In the data rows, the value 128 means zero.
Each pair is two rows. How far apart are they, by a hidden measure? 0 means very close, and 30 very far. Two or three weighted sums of its numbers give each row a place; it is the straight-line distance between the places.
[119  90 193  65 144 192 145 170 128 157 107 133 114 134 120  70]
[147 101 138  67 160 198  88 186 145 154 132 184 146  90  75 136]: 6
[108 158 174 170 135 123 137 113 113 185 159 148 151 107 114 163]
[101 121 134 163  66 149 154 129  86  62  64 158  89 133 124  34]: 2
[103 185 188 185 144 128 116 140 122 196 156 135 157  66 145 168]
[144 117 122  64  96 120 184 150 126 177  53 133 121 100 102 151]: 10
[ 71 130 106 122 148 135 124 144 120 178 139 150 143 117  75 130]
[125 159  75 178 222 101 134  61 134 110 107 158 165 112  85 182]: 5
[110 100 175  94  92 155 128 166 135 142  93 172  95 162 100 123]
[141 129  80 152 189   0 132  45 108 147  99 143 162 140  59 174]: 10
[118 136 129 145 137 128  89 162 133 134 170  68 137 133 153 147]
[130 114  87 104 114 152 124 143 132  77 152 120 149 136 176 123]: 11
[186 158  82 115 113  78 150 105 165 106 101 101 182 112 125 130]
[156 164  90 165 173 106 155   0 150 111  59 186 173 191  91 173]: 11
[126 117 131  92 125 155 138 174 113 176  93 154 131  92  91 123]
[108  62 160 166  97  91 122 111 153 155 166 148  60 140 138  90]: 4
[ 78 105 150 130  93 108 140 120  70 198 146 114 172 128  79 156]
[ 81 155 118 182 157 104 128 118 125 218 156 135 188 107  66 148]: 8
[120 116 140 119  48 154 164 118 112  20  93 100 100 154 176  25]
[124 146 129 182 182 131 139 125 110 152 119  88 145 118 133 160]: 7
[128 119  90 119  65 135 153  20 171  72 114 177 155 155 185  66]
[124  64 126  81 149 167 112 133 165 131 136 190 127 146  76 142]: 17
[117 130 133  66  86 103 162 137 136 181 107 167 149  71  97 133]
[126 111 144 132 175  99 142  95  97 137 127  88 147 110 102 149]: 7
[117  98 145  93 144 198 148 157  97  88 104 148  62 167  87  95]
[ 97  50 116 103 150 171 124 176 168 131 137 165  50 148  66 136]: 5
[140 111 132  94  90 109 129  61 204 115 142 184 126 138 169  76]
[132 164  68 179 255 107 139 133 100  98 108  51 131 146 170 115]: 13
[ 99  70 224  42 171 124 142 132 104 134 175  39 144 139 160  84]
[156 150 117 140 172  95 164  13  95 134  56 135 180 166  77 184]: 6
[142 143  52 114 114  97  67 107 119  59 146 115 127 121 171 151]
[141 141 143  96 147 137 117 123 163 145 141 113 155 145 101 119]: 12
[223 156  69 150 103  83 169 120 186 101  61 222 144 122 117 131]
[ 91 110 183  74 146 187 121 146 137 176  89  90 126 156 114 127]: 16
[107 151 192 166 164 123 120 127 150 188 160 103 221 103  86 129]
[117 134 145 163 143 150 133 156 104 126 123  69 146 138 153 130]: 11
[199 170  76 129 106  95 172 131 173  93  88 155 152  97 134 143]
[171 185  54 119 112  29 145  76 171  59  91  81 181 138 124  98]: 3
[107 112 183 146  76 158 109 141  46 138 109 169  73  99 144 107]
[ 99 120 137 142 122 127 123 118 114 166 117 117 147  94  96 148]: 9
[145  91 150 112 160 136 146 139 125 127 154 161  95 132  97 130]
[ 95 165 121 162 162 126 122 122 150 201 147 139 118 110 100 129]: 4
[109 156  85 120 247 107 106  95 196 104 162 129 107 157 143 117]
[144 142 141  82  87  68 136 151 152 154 127 181 123  43 121 127]: 14
[118 151  59 186 155 105 126  86  95 105 100  84 132 150 167 114]
[134 159  89 146 119  94 171 170  98 183 132  97 134  59 156 160]: 3
[ 79 138  80 124 158 118 131 122 122 255  98 147 117 121  88 108]
[164 181 173  97  73  78  96 187 198 146 137 153 136  23 153 148]: 11
[142 119 160 113 100  60 121  85 205 119 157 171 114 121 182  91]
[128 101 177  86 171 167 140 160 150 160 127 163 103 131 114  93]: 7
[136 214 100 238 234  99 108   0 138 109 116 196 160 107  88 185]
[166 143 173 145 227  13 147  45  67 149 166 175 185  72  56 167]: 6
[147 134 115  69 110 134  60 130 165 100  84 150 127 147 133 149]
[127 104 127  90 159 163 117 131 118 151 156 215 119 121  67 116]: 17
[159 143 129  86 107 130 177 122 147 116 101 175  98 144 157 107]
[159  39 181  67 176  74 131 101 121 194 202 139 173 136 112  97]: 1
[255 181  94 130  87  82 182 107 173  60 121 135 119 147 137 117]
[ 51  23 162 143 115 113 107 152  72 127 138 163   0 154  64 114]: 22
[173 144 100 116 102 134  81 134 142  73 141 100 142 101 195 122]
[130 122 111 127 117 139  89 144 166 113 168  88 136 165 167 124]: 10
[124 165 161 165 110 131 125 150 172 157 138 105 107  84 177 132]
[115 149 126 163 154 108 134  31  84 163  83 158 199 167  58 188]: 13
[117 176 167 217 174 132 160 119  83 168 146  68 171 100 181 142]
[140  61 106  95 164 160 119 137 162 116 186 170 123 167  62 152]: 25
[127 165 214 103 111  80 163 123 164 157 148 168 115  63 122 139]
[152 153 152  94 105 106 125 120 173 112 133 120 133  72 137 139]: 6
[176 160  72 129 111  94 123 139 133  73 107 121 131 146 182 135]
[ 98 168 118  95 173 187 144 120 106  72  87 175  73 147  80 137]: 25
[115 133 140 112 113 140 166  52  92  75  77 136 126 152 149  94]
[ 90 134 135 147 140 122  98 141 159 163 168  60 150 136 150 100]: 5
[131  90  59 151  79 166  55 137 135  86 193 107 147 146 174 135]
[128 153 159 138 115  93 141 113  79 176 140 168 190  96 114 172]: 3
[144 187  51 178 155  47 130 101 117 126  98  43 136 122 147 111]
[125 142 162  77  78 124 170 103 114  54 109  61 124 167 178  27]: 16
[ 95 137  81 159 198 135 146  89 147 125  94 147 163 155 108 145]
[ 53  62 174 121 147 125  98 156  20 112 119 148   0 144  41 117]: 27
[124  89 136  85 152 177 114 171 115 159 112 184 133  98  79 124]
[107 124 141 148 153 143  55 183 147 156 169  55 116 163 159  82]: 13
[146 148 147 130 150 103 131  97 150 167 121 109 174 112 109 122]
[142 142  80 158 103 126  64 146 162 105 190 103 126 126 205 107]: 11
[138 135  88 110 105 154 119 112 126 101  94 111 135 154 151 148]
[164 184 159 131  75  85 104 190 175 145 155 152  96  15 156 153]: 9
[100 117 176 105 135 151 132 131  39 102  85  90  63 160  95  88]
[148 118 111  65 105 159 184 167 121 180  67 132 126 106 104 174]: 6
[175 144  78 112  88  80 111  63 204  43 124 112 107  97 199  78]
[116 107  90 121  96 176 114 142 106  98 143 125 136 159 159 126]: 14
[139 135 155  85  91 154 101 144 175 131  77 160 128 175 124 149]
[129  87 172  64 161 177 127 178 124 123 137 201  91 114  95 100]: 8
[ 93  98 130 255  82 190 141 173  49 102  50 151  65 123  90  72]
[136  23 191  87 138 124  99 125  49 124 116  68 112 186 110  90]: 10
[114 115 168 152 164 164 119 175  91 156 148  29 164 137 137  99]
[142  90 138 118  97 114 156  96 154 119 141 124 149 162 157  69]: 10
[101 157 152 179 131  83 112 132 127 144 205  76 163 110 168  90]
[138 136 115 113 133 152 142 129 151  96 119 113 111 152 158 161]: 13
[110 145 151 208 175 123 145 137 102 178 159  83 171 126 120 150]
[126 151 134 178 182 144 140 128 129 107 140  73 145 131 141 135]: 4
[197 184  69 152  94  63 152 139 182  86  87 152 142 109 150 156]
[107  93 140 108 112 150 110 152 102 137 109 125 125 129 114 132]: 10
[ 81  76 130 138  67 215  90 178  41 185 198 132 106 128 150 200]
[115 165 152 147 119 126 139 141 159 147 157  68 133 108 174 106]: 6
[171 135 155  86 118 112 109 100 172 112 131 136 120  89 133 133]
[120 119 140  79  96 190 103 145 132 123  75 142 119 186 127 146]: 8
[ 81 107 176 143  65 145 123 145  51 121 103 144  77 124 137 102]
[108 119  99 142 189 116 141 120 110 149 164 112 100 133  94 158]: 7
[105  45 125 109 149 161 121 169 167 117 146 180  12 177  58 146]
[173 224  72 181 148 107 154  18 191 113 101 185 187 210  83 174]: 18
[117 158 107 127 154 128  95  81 166  85 131 147 109 185 159 131]
[114 151 148 116  87 113 125 132 111 137 138 131 165  88 133 145]: 6
[170 130 121 108  71 136 115 142 128  80 136 173 129 125 133 113]
[165 196  69 138  53  88 177  23 181 121  43 162 185 232  58 141]: 8
[134 108 177 113 144 133 126 161 124 165 150 107 101 139 143  45]
[164  34 154  86 224  69 136 129 122 143 214  32 160 114 144 129]: 9
[123 161 148 154 101  80  89 103 140  95 173 153 170  24 221 140]
[ 89  99 160 155  57 200 133 151  81 101  85 158  73 154 115  41]: 8
[135 109  65 119  87 113  69 109 127  47 149 128 139 177 151 131]
[111 115 139 184 133 159  61 183 107 160 223  43 132 140 158 138]: 8
[145  99 106  94 172 115 118 120 156 151 209 166 117 158  67 150]
[118 109 151 144  47  77 175  81  42 151 122  97 174 115  82 159]: 16
[135 123  74 107 105 115  95 107 141  94 110 119 122 173 157 142]
[119 118 145  90 123 171 109 159 140 115  66 173  75 159  94 147]: 12
[161 144 138  73 106 138 179 116 163 138 119 130 142 143 122 164]
[114 187 150 213 146 104 152 114 132 193 162 121 141  91 127 153]: 9
[104 131 134  91 157 145 142 132 164 126 167 158  89 150 121 123]
[113 123 183 202 139 157 139 161  80 157 150  83 173 144  93 172]: 9
[114 171 127 205 168 117 147 125 124 146 123 112 141 119 132 154]
[143 144 141  59  98 130 176 114 116 138 102 150 137 131 128 156]: 6
[ 46  29 174 163 109  88 120 133 114 153 136 163   0 160  92  94]
[169  28   0 129  38 123 161 103 167  75 116 152 180 172 164  85]: 26
[126 128 141  98  82 126 131 125 117 118  88 178 103 128 119  59]
[141 146 119 141 135 136 140 121 142 121 148  99 128 138 149 123]: 2
[108 132 137 131  93 132 121 152 104 157 170 119 141  92 145 169]
[ 78  13 126 129 144 127 135 132 104 143 168 137   7 179  70 141]: 12
[109  98 181 166  76 187 103 138  50 143  73 144  83 112 140  86]
[111  84 166 164 104 134 102 116  88 149 152 115 111  88 179 133]: 2
[134  41 190 144 157 140  94 124  43 148  99  65  95 163 122 145]
[108 106 121 114 136 148 133 130 155 131  97 165  74 153 117 124]: 22
[132 116 141 134 179 127 127 114 153 146 178 104 134 143  84 153]
[167 191 166  99 131  92 120 115 200 134 152 127 161  71 130 139]: 6
[119 159 142 202 152 151 137 170  89 135 152 109 133  89 178 159]
[148  95 133  85 144 185 121 163 129 157  97 180 147  98 112 127]: 8
[121 125 255 119 105 152 145 147 104 139 126 106 130 132 133 138]
[102 133 114 117 128 134 105 157 146 107 164  85 126 157 155 123]: 9
[152   0 180  83 222  99  86 127 132 171 255  58 157 144 148 113]
[137  88 185  72 175 180 121 181 147 165 134 143 108 143 100 113]: 9
[172 104 132  93 167  36 190  87 116 109  81 170 201 215  98  91]
[115 102  69 146  59 196  61 157 139 130 187 129 124 143 175 153]: 9
[105 125 155 116 136 151 123 154 134 173 117  78 130 143 159  83]
[ 64 120 169 152 113 141 124 148 117 195 133  89 171 100 148 143]: 6
[128 146 111 147 166 119 130  90 123 100 128  85 126 167 180 124]
[110 140 148 166 134 123 161 167 108 152 139  71 172 141 113 159]: 8
[107 135 141  88 134 137 134 142 128 163 108 169 122  99 100 103]
[141 114 166 108 109 108 115 124 175 120 155 157 119  91 177 135]: 5
[120  91 160  99 168 175 140 182 117 127 120 155  80 133  92  99]
[109 137 132 106 145 151  88  18 153 122 165  67 106 176 169 103]: 8
[101 129 177 172  99 187  88 164  44 141 118  80  76 146 153  83]
[145 181 107 146 129  93 170 115 145 111 130 123 109 129 140 143]: 12
[ 92 114 148 106  60 175 131 114  91  36  97 162  50 150 143   0]
[164 105  80 129  66 167  67 137 139  36 165 127 145 166 140 133]: 2
[114 112 116 122 193 120 103 140 122 133 151  94 123 148 107 168]
[127 131 212 226 175 198 140 179  50 154 150  65 166 116 142 171]: 10
[129 133 141 110 118 146 115 120 170 124 109 164  87 153 109 119]
[ 39 101 163  88 119 188 128 128  17  48  62 129  11 157  62  43]: 14
[  0 152 156 224 178 150 203 173  48 148 133 100 159 107 185 140]
[113 150 101 110 116 129 100 105 170 101 103 134 108 161 145 130]: 19
[153 144  69 152 130 113 184  92 140 174  74 109 148  97 118 147]
[105  15 186 139 136 118  91 120  43 142 113  76  77 176 112 124]: 14
[113 114 204  31 121 125 162 141 137  88 146  41 155 154 186  95]
[135 172 132 192 139 102 140 134 141 131 197  88 130  85 192 126]: 14
[118 100 174  67 158 194  95 168 125 114 121 182  60 158 102 123]
[178 197 179 149 132 116 100  85 191 111 176  86 116  34 170 182]: 18
[113 108 155 132 162  93 134 205  76 148 160  90 174 105 101 144]
[113 149  86 149 181 135 125  77 130 152 105 158 160 143  57 141]: 7
